Each row has a name. Each piece below is followed by the name of the row it came from, unless a question asks for something else. Each question is about the rows just above it. Some pieces are copies with a little noise. Places in a row count from 1.

noka: [ 2.18 -2.96  2.20 -1.85 -0.05 -0.93 -1.52 -0.71  3.25  1.69 -1.37 -1.78
  1.57  1.40  2.81  0.26  0.41 -0.42  1.39 -0.17  3.11 -1.22  0.31 -1.55
 -4.35 -0.95 -1.31  0.59  5.74  5.10 -0.05  4.31  1.05  0.28  0.05  0.18
 -4.11 -3.70 -0.54  1.34  3.60  0.56  0.03  1.56  1.55  4.57  1.86  4.50
 -0.88  0.72  1.58  1.97  0.43]
lomog: [ 2.33 -1.73 -0.02 -1.68 -1.73  0.82  1.30 -1.33  2.16  1.39  2.91 -0.96
  1.78 -0.25  4.47 -1.57  3.48 -1.86  1.74  0.37  3.55 -0.66 -1.47 -1.02
 -3.07  0.25 -1.21 -1.23  8.25  2.50  1.52  4.52  0.86  0.96  1.51 -0.88
 -4.30 -1.99 -0.81  2.74  1.20  1.58  0.11 -0.52  1.23  3.44  3.76  4.59
 -0.79 -2.38  3.55  0.63 -0.79]
tepa: [ 2.28  0.63  3.55 -4.43 -1.35  0.78  0.20  0.23  0.27  0.18 -1.27 -0.51
  2.37  0.57  4.26 -1.13  0.29 -0.78 -0.47  1.15  2.80 -0.92 -2.39 -1.35
  0.02 -1.95 -1.58 -1.79  5.93  2.32  1.00  2.33  3.25  2.44 -0.06  1.52
 -3.13  0.55  1.58  1.42  0.94 -0.35  0.03  0.34 -0.39  2.15 -0.77  6.24
  0.44 -0.94  1.47 -1.26 -2.12]
Vafan: [ 1.95 -1.94  1.15 -1.83  0.87 -0.64  1.11 -0.39  1.67  0.19 -0.40 -4.22
  1.76  1.06  1.47 -3.25  0.94 -0.79  0.79 -0.49  0.35 -1.28 -2.51 -2.16
 -3.05  1.00 -1.85 -0.71  5.28  3.30  0.95  3.15  3.31  0.17 -0.10 -0.07
 -2.97  0.01  0.10  1.78  4.26  1.31  0.40 -0.75  2.40  2.23  1.61  4.38
  1.32  0.90  2.49  0.65  0.10]
fuva: [ 2.18 -2.96  2.20 -1.85 -2.81 -0.93 -1.52 -0.71  3.25  1.69 -1.37 -2.20
  1.57  1.40  1.99  0.26  0.41 -0.42  1.39 -0.17  3.11 -1.22  0.31 -1.55
 -4.35 -0.25 -1.31  0.59  5.74  5.10 -1.21  4.31  0.42  0.28  0.05  0.18
 -4.11 -3.70 -0.54  1.34  3.60  0.56  0.03  1.56  1.55  4.57  1.86  4.50
 -0.88  0.72  1.58  1.97  0.43]
nozak: [ 3.44 -2.88  0.95 -2.00 -0.77  0.24  0.53 -0.18  0.95  0.82  1.96 -3.29
  2.78  1.55  2.19 -1.46  2.67 -0.54  1.60 -0.81  2.35 -0.69  0.48 -2.41
 -2.77 -0.34 -0.75 -1.80  6.43  3.11  2.66  4.10  2.35  1.85 -0.76 -0.95
 -3.81  0.46  0.73  2.41  1.50  0.62  0.32 -1.29  2.08  2.29  1.75  4.60
 -2.06 -0.12 -0.15  0.73 -2.15]
veki: [ 2.18 -2.59  1.40 -2.28  0.74 -1.32  1.08  1.20  2.42 -0.37 -0.29 -2.29
 -1.17 -0.40  2.06 -1.59  1.22 -2.15  3.32 -1.49  4.28 -0.10 -1.72  4.52
 -2.60 -0.15 -2.31 -1.91  5.79  3.41 -0.02  4.51  1.53  1.76 -0.26  0.58
 -2.85  0.90  0.71  1.42  1.86  0.58 -0.07 -2.52  1.72  2.85  1.39  4.57
 -2.04 -0.13  2.14 -0.12 -2.72]
veki without one entry, shuffled: [ 0.74 -2.15 -0.02  0.71 -2.60 -1.32 -2.31 -2.28  1.42 -0.37  1.39  1.20
  1.86 -0.29 -0.13  3.41 -0.10  4.28  2.18  2.14 -1.17  4.57 -1.72  1.76
 -2.59 -0.12  4.52  2.42 -1.49 -2.04  1.53  1.22 -2.29  5.79  1.72  0.58
 -0.40 -2.72 -1.91 -2.52  0.58  3.32  1.40 -0.15  0.90 -2.85 -0.26  2.06
  2.85  1.08 -1.59 -0.07]. Gone: => [4.51]
fuva without one entry, shuffled: [-0.17  3.25  0.56  1.99  3.60 -0.88 -2.20  2.20  1.86  1.97  0.31  1.40
  3.11  1.69  0.42  0.41  0.59  1.55  1.56  1.39  0.26 -1.22 -4.11  4.57
  0.72 -0.71 -1.55  4.50  5.10  1.57 -2.96  5.74 -2.81  0.05  0.28 -1.21
 -0.25 -0.54 -0.42 -0.93 -1.52  2.18  1.34 -1.85  0.18 -1.31 -4.35  4.31
  0.03 -3.70 -1.37  1.58]. Gone: => [0.43]
Shuffled veki with one entry gone: [ 4.51  2.14 -2.29  4.52  1.72  1.86  2.18 -1.91  0.58  1.53 -0.15  1.39
 -2.15  0.71 -2.28  3.41 -2.04  1.22 -2.31 -2.72 -0.07 -0.29 -1.32 -1.72
  1.76 -0.26 -0.13  3.32  2.06 -1.59  0.74 -2.59  1.20  1.40 -2.52  2.42
  4.28 -2.60  1.42 -1.49  4.57  0.90 -1.17 -0.37 -0.10  2.85  1.08 -0.12
  5.79 -0.02 -0.40  0.58], missing => [-2.85]

